Each cloud below is a set of points, in no order, taken from a shape made of curves that can fork, meet and close up, bent smoothly into 11 dimensions.
After each cloud, say how many holes its shape has (a theta shape has two holes).

G, 92 rows:
0:  -9 -13  -4   7  -7  10  29   9  15 -18   3
1:  -2  -7 -10   6  -5   5  18   2  16 -12  10
2: -14  -6  19   2  13  33 -13  20 -23   2 -28
3:  39   2 -10   9 -12 -17 -16  -6  15  -2  -1
4: -16  -6  18   2  13  34 -12  19 -23   2 -28
5:  -7  -7 -11   5  -3   7  22   1  15 -13  11
6: -13  -9  12   5   8  26  -3  14 -15  -1 -19
7: -19 -10  12   3  11  31  -2  15 -18  -1 -22
8: -10 -11  -3   6  -1  12  18   5   6 -11   3
9:  -6  -7 -11   5  -4   6  21   1  16 -12  11
10: -10  -5  19   4  11  29 -15  19 -21   2 -27
11: -13 -11 -10   5  -4  11  29   2  15 -15   9
12:  42   9 -16   2  -6 -24 -26 -14  12   7   6
13: -21 -10  13   2  12  33  -3  16 -19   0 -22
14:  46   2 -12   7 -15 -23 -19  -6  19  -1  -3
15:  36  10 -16   3  -3 -20 -24 -17  11   6   9
16:  38  10 -17   2  -4 -22 -25 -17  11   7   8
17:  -7  -5  18   5   9  25 -13  17 -18   1 -23
18:  -4  -7 -11   6  -4   6  20   1  16 -12  11
19:  -2  -5  -4   7  -2   6  13   1   8 -10   9
20:  -1  -6 -10   7  -5   4  17   2  15 -12  10
21:  47   3 -12   7 -14 -24 -21  -6  18   1  -2
22:  -1  -6  -8   7  -5   4  16   2  14 -11   9
23: -10  -8 -11   5  -3   8  23   0  15 -12  11
24: -10 -11  -3   7  -1  12  20   5   7 -12   2
25: -20 -10  12   2  12  32  -2  16 -18   0 -22
26:  -9 -10  -3   7   0  12  16   4   4 -10   3
27:  -9 -12  -3   7  -4  11  23   7   9 -14   2
28: -12 -13  -8   6  -7  11  31   6  18 -18   5
29:  -7  -8  -4   6   1  10  13   1   3  -8   5
30:  -8  -7  13   6   7  24  -6  14 -14  -2 -18
31:  46   5 -13   5 -10 -24 -25  -9  15   4   1
32:  -1  -6  -7   7  -4   4  15   2  13 -11  10
33: -11  -5  19   4  11  30 -15  19 -22   2 -28
34:  33   5  -9   8  -7 -15 -17  -9  11  -1   3
35:  34   9 -13   4  -4 -18 -22 -15   9   4   8
36:  -2  -5  -5   7  -3   5  14   2  10 -11   9
37:  -9 -13  -5   7  -8  11  30   8  17 -18   3
38:  -4  -5  -4   7   0   7  13   1   6  -9   7
39:  43   1 -12   8 -15 -20 -17  -6  19  -2  -3
40:  44   7 -14   4  -9 -24 -26 -11  13   5   3
41:  46   5 -13   6 -12 -24 -23  -8  16   3  -1
42: -23 -10  13   1  14  34  -3  16 -20   0 -23
43:  46   4 -12   6 -13 -24 -23  -7  17   1  -1
44:  -6  -7  -3   6   1   9  13   1   4  -8   6
45:  42   1 -12   8 -14 -19 -17  -5  18  -2  -3
46:  -7  -8  -3   7   1  10  13   1   3  -8   4
47:  -7  -5  19   5   9  26 -14  18 -19   1 -25
48:  43   8 -15   3  -7 -24 -26 -13  13   6   4
49:  41   9 -17   2  -5 -23 -26 -16  12   7   7
50: -23  -9  14   1  14  35  -4  16 -21   1 -23
51:  33   7 -10   7  -6 -16 -19 -11  10   1   5
52:  -7  -6  16   6   8  24 -12  16 -17   0 -21
53:  45   1 -12   8 -15 -22 -18  -6  19  -1  -3
54:  35  10 -15   4  -3 -19 -23 -16  10   5   9
55:  46   2 -12   7 -15 -23 -19  -6  18  -1  -3
56:  -9 -13  -4   7  -6  11  27   8  14 -16   2
57: -22  -8  16   1  14  35  -8  17 -23   2 -26
58: -18  -7  17   2  14  34 -10  18 -23   2 -27
59:  -8  -5  19   5  10  27 -14  19 -20   1 -26
60: -12  -9 -11   5  -2   9  25   1  14 -13  10
61: -12 -12  -9   6  -6  11  31   5  17 -17   6
62: -10 -13  -6   7  -8  11  31   8  18 -19   4
63: -11  -8  11   5   8  25  -4  14 -15  -2 -19
64: -11 -13  -8   7  -8  10  32   7  18 -19   4
65: -13 -11 -10   5  -5  11  30   3  16 -16   8
66:  36  11 -17   2  -4 -21 -24 -17  11   6   9
67: -11  -8 -11   5  -2   9  24   1  14 -13  11
68:  -1  -5  -7   7  -4   4  15   2  12 -11   9
69:  -7  -7  13   6   7  22  -7  14 -14  -1 -18
70: -10  -8  12   6   7  24  -5  14 -14  -2 -18
71:  -9 -12  -3   7  -5  11  25   8  11 -15   2
72: -15 -10  12   3   9  28  -3  14 -16  -1 -20
73: -13 -10 -11   5  -3  10  26   1  14 -14  10
74:  37   2 -10   9 -11 -16 -16  -7  14  -2   0
75:  -7  -6  14   6   7  23  -9  14 -15  -1 -19
76:  36   4  -9   8  -9 -15 -17  -8  12  -2   1
77:  33   9 -12   5  -5 -17 -20 -13   9   2   7
78:  -8  -9  -4   7   1  12  14   2   3  -9   4
79:  40   1 -11   9 -13 -18 -16  -6  16  -2  -2
80: -17 -10  12   4  10  30  -2  15 -16  -1 -21
81:  45   6 -13   5 -10 -24 -25 -10  14   4   2
82: -23  -9  14   1  15  35  -5  16 -22   1 -24
83: -20  -8  16   1  14  35  -9  18 -23   2 -26
84: -12  -6  19   3  12  31 -14  20 -22   2 -28
85: -22  -8  15   1  15  35  -6  17 -22   2 -24
86:  -3  -7 -11   6  -5   5  19   2  16 -12  10
87:  39  10 -18   2  -4 -23 -26 -16  12   7   8
88:  -7  -6  15   6   7  23 -10  15 -16  -1 -20
89:  33   6  -9   8  -7 -16 -18 -10  11   0   4
90: -10 -13  -7   6  -8  10  31   8  18 -19   4
91: -13 -10 -10   5  -3  11  27   2  15 -14   9
holes : 3

Y, 77 rows:
0:   0   1  21  19   7 -22 -19  31 -32   2  -8
1:   2  -9  26  22   4 -35 -23  42 -45   4   3
2:  -1   0  19  18   3 -23 -18  30 -30   2  -5
3: -14 -11 -29 -16 -39  -3   3 -14  21   3  16
4:  22  -7   9  15  38  20  22   0  -6 -21 -16
5:  21  -7   8  14  36  19  21   1  -5 -20 -16
6:  -2  -5  22  20  -1 -36 -27  38 -47   9   1
7:  13   1   4  11  22   7   6   0 -12  -4 -23
8: -17 -22 -43 -18 -39   0  10 -28  29   5  11
9:   3  -9  26  22   5 -33 -22  43 -45   2   3
10: -18 -21 -45 -19 -40  -1   9 -29  30   6  10
11:  -4  -2  21  18  -3 -36 -29  35 -46  11  -1
12:  -3  -1  17  17   0 -25 -21  28 -31   5  -4
13: -14  -5 -30 -16 -37  -8  -1 -12  15   7  10
14:  -4  -1  20  18  -3 -36 -29  34 -46  12  -2
15:  14  -5   6   9  21   7  11   4  -6 -11 -14
16:  16  -6   7  11  25  11  15   3  -5 -15 -15
17:  14   3   7  15  26   5   4   2 -17  -2 -25
18: -16  -6 -36 -19 -39  -9  -1 -17  16  10   7
19:   0   1  22  20   8 -23 -19  33 -33   3  -9
20: -12 -20 -31 -15 -34   2  10 -20  27  -1  16
21: -14  -5 -33 -17 -37  -8  -1 -15  15   9   8
22:  12   1   4  10  20   6   6   0 -11  -4 -22
23: -12 -21 -34 -15 -34   2  12 -22  29  -1  16
24:  11   0   3   9  17   4   5   1 -10  -3 -20
25: -19 -13 -47 -22 -43  -6   2 -26  23  12   6
26: -12 -19 -30 -15 -34   1  10 -19  27  -1  17
27:  14   3   9  16  27   4   1   4 -20  -2 -26
28:   9  -1   3   8  13   2   4   3  -9  -3 -17
29:   3  -5  26  22   9 -31 -21  42 -42   2  -2
30: -19 -20 -47 -21 -42  -2   8 -29  29   8   9
31:   2   0  25  22  10 -27 -21  38 -39   3  -7
32: -14  -5 -32 -17 -37  -8  -2 -13  15   8   9
33: -20 -16 -49 -22 -44  -5   4 -29  26  11   6
34:  -5   1  17  16  -3 -30 -27  28 -38  10  -5
35:   1   2  24  21  10 -25 -20  36 -37   3 -10
36:  18  -7   7  12  30  15  18   2  -5 -17 -15
37:  14   2   4  13  24   7   5   0 -13  -4 -24
38: -15 -22 -40 -17 -37   1  11 -26  30   3  13
39:  14   3   6  14  25   6   5   1 -15  -3 -25
40:  22  -6   9  16  39  21  22   1  -7 -21 -17
41:   9  -1   3   8  12   2   4   4  -9  -4 -16
42:   3  -6  27  23   8 -32 -21  43 -43   2   0
43: -13  -9 -28 -16 -39  -5   1 -13  19   5  15
44:  -1   0  19  18   5 -22 -18  30 -30   2  -6
45: -14 -22 -37 -16 -35   2  12 -24  29   0  14
46:   1   2  24  21  10 -25 -20  35 -36   3  -9
47:  12  -4   6   9  17   5   9   5  -6 -10 -14
48:  14   3  10  16  27   4   2   5 -20  -2 -25
49:  -5   2  18  17  -3 -33 -29  29 -42  13  -5
50:   1  -9  25  21   2 -35 -24  42 -46   4   3
51:  -5   0  16  16  -3 -29 -25  27 -36   9  -5
52:  15   3  11  17  28   5   2   6 -21  -4 -25
53: -17  -8 -42 -21 -41  -8   1 -21  19  11   6
54:  18   1  12  18  32   7   6   7 -19  -7 -22
55:  10  -2   5   8  14   3   6   5  -8  -6 -14
56:  -1  -7  24  20   0 -36 -27  40 -47   7   2
57:  -2  -1  17  17   1 -24 -19  28 -30   4  -5
58: -12 -17 -29 -15 -36   1   8 -17  25  -1  18
59: -13 -15 -29 -15 -37  -1   5 -16  24   1  17
60:  10   0   3   9  15   3   5   2 -10  -3 -19
61:  23  -5  10  17  40  20  20   1  -9 -20 -17
62:  16   2  11  17  30   5   4   7 -20  -5 -23
63:  -5   1  19  17  -4 -35 -30  31 -44  12  -4
64: -13  -6 -29 -16 -38  -7  -1 -12  16   6  12
65:  21  -2  11  18  37  14  13   5 -15 -14 -20
66:  -4   0  17  17  -2 -27 -23  27 -33   7  -5
67:   2  -2  26  22  10 -28 -21  40 -41   2  -5
68: -20 -18 -49 -22 -44  -4   5 -29  27  10   8
69:  20   0  12  18  35  11  10   6 -17 -11 -21
70: -14  -8 -29 -16 -38  -6   0 -13  18   5  14
71:  10  -2   4   7  12   2   5   5  -8  -5 -15
72: -16  -6 -38 -19 -40  -8  -1 -19  17  11   6
73: -13 -13 -29 -16 -38  -2   4 -15  22   2  17
74: -19 -10 -44 -21 -42  -8   1 -24  21  12   6
75:  22  -4  10  17  39  18  18   3 -12 -18 -18
76:  14   4   7  15  26   5   3   3 -18  -2 -26
holes : 3

D (76 x 11):
0:  -1   0  13  19   8 -30  -1 -11  11 -21 -26
1:  -8  -2  15 -10 -11  -1 -24  14   8   2   9
2: -14   7 -13 -11 -19  -1  -2   2  34  40   5
3:  -5   3  20  26   7 -40   4 -17  18 -23 -35
4:  21   0 -26  -7   5   4   5   4 -11   6   1
5:  -6   4  20  27   7 -41   5 -20  20 -23 -36
6:   0  -1  12  18   8 -28  -3  -9  10 -21 -24
7:   8 -11  19   2  14  -7 -21   9 -25 -37  -2
8:   1  -9  26   1   7  -8 -25  12 -15 -33   0
9: -19   5  -5 -19 -24   9 -11  10  35  44  17
10:   2  -2   5 -17  -8  10 -21  18  -3   4  15
11:   8  -4  11 -26  -5  25 -33  30 -18  -3  29
12: -15  -3  28 -16 -16   4 -36  21  11   1  17
13:   2  -5   9   4   5 -13 -14   4   0 -17  -7
14:  19 -13   6   5  23  -4 -16   7 -35 -40  -4
15:  -3   2  17  24   8 -36   2 -15  16 -23 -32
16:  18   0 -21  17  14 -22  14 -14  -1 -12 -27
17:   2  -3   8   8   6 -17 -10   0   3 -17 -13
18: -14   2  -1 -30 -21  26 -21  23  19  41  34
19:  10  -6  10 -24  -3  23 -32  28 -19  -5  27
20: -25  -3  39 -23 -25   8 -46  27  17   7  25
21:   6  -5  13 -26  -8  25 -34  30 -15   0  29
22:   1  -3   9  13   7 -23  -6  -5   6 -19 -18
23: -27  -2  36 -21 -26   6 -43  24  20  11  24
24:  24  -1 -26  -5   8   2   6   3 -15   2  -2
25: -10   6 -15 -10 -17  -2  -2   1  31  38   4
26:  24  -1 -26  -3  10   0   7   2 -15   0  -4
27:  19   0 -16  23  18 -26  15 -16  -3 -20 -32
28:  14   2 -25  -9   0   4   3   4  -3  15   3
29:   0  -2   3 -12  -7   2 -16  12   2   4   8
30:  -6   5 -18 -10 -14  -1  -1   2  25  35   4
31:   4  -3   9 -23  -9  18 -28  25  -9   4  24
32:  -8   6  19  28   5 -45   8 -22  27 -19 -40
33:   0  -8  27   0   5  -8 -26  12 -12 -31   0
34: -18  -3  32 -18 -19   6 -40  24  11   1  20
35: -17   7 -10 -12 -22   0  -5   3  37  42   8
36:  20  -1 -23  11  13 -17  13 -11  -6  -9 -21
37:  19   0 -22  14  14 -21  14 -13  -3 -10 -24
38:  23  -1 -26   5  12  -9  10  -5 -11  -6 -14
39: -27  -2  33 -20 -26   4 -39  21  22  14  21
40:   1  -5  13   1   4  -9 -19   8  -3 -18  -4
41:  21  -1 -25   9  13 -14  12  -8  -8  -8 -18
42: -11  -2  18 -13 -12   1 -28  16   9   1  12
43:  -5  -2   8 -10  -8  -2 -20  11   7   2   7
44:   1  -2   3 -12  -8   3 -17  13   0   4   9
45:   3  -2   6 -19  -9  13 -23  20  -5   4  18
46: -24  -4  38 -22 -24   9 -47  27  13   4  26
47: -21  -4  37 -21 -22   8 -45  27  12   2  24
48:  -2  -8  26  -1   4  -7 -26  13  -9 -28   0
49: -18   4  -3 -23 -23  15 -16  14  30  44  23
50:   4  -4  12 -25  -9  23 -32  28 -12   2  28
51:   6 -10  22   1  12  -7 -23  11 -21 -36  -2
52:  19   0 -17  22  17 -26  15 -17  -2 -18 -32
53: -17   3  -2 -26 -23  19 -17  17  26  43  27
54:  -2  -2   5  -9  -7  -2 -17  10   5   4   6
55:  20  -1 -15  24  19 -26  14 -16  -5 -23 -33
56:   0   5 -20 -10 -10   0   0   2  18  31   4
57: -11   7  15  28   2 -45   9 -22  29 -14 -41
58:  18   0 -19  19  14 -24  16 -16  -1 -13 -29
59:   3  -4   9   5   5 -13 -13   3   0 -17  -9
60:  -1  -8  24  -1   2  -7 -26  13  -7 -25   1
61:  19   0 -25  -9   3   4   4   5  -9  10   2
62:  11   2 -23 -10  -3   4   2   4   3  19   3
63: -28   1  26 -18 -25  -2 -32  14  28  19  16
64:   0  -6  17   1   3  -8 -22  10  -4 -20  -1
65:  -1  -7  20   0   3  -7 -24  12  -5 -22   0
66:   7  -5  12 -26  -7  25 -33  30 -16  -2  30
67:  18   0 -18  21  16 -26  15 -16  -1 -16 -31
68:  -9   6  19  29   4 -45   8 -22  27 -18 -40
69: -19   7  -8 -14 -23   2  -6   5  38  43  10
70:  24  -2 -27   0  11  -4   8   0 -14  -4  -8
71: -19   6  -5 -16 -23   5 -10   8  37  43  14
72:  12 -12  14   3  17  -6 -20   8 -29 -39  -3
73:  -7   5  21  28   6 -43   6 -20  23 -22 -38
74:  24  -2 -26   3  12  -7  10  -3 -12  -5 -11
75:   5   4 -22 -10  -7   2   1   3  11  26   4
holes : 0
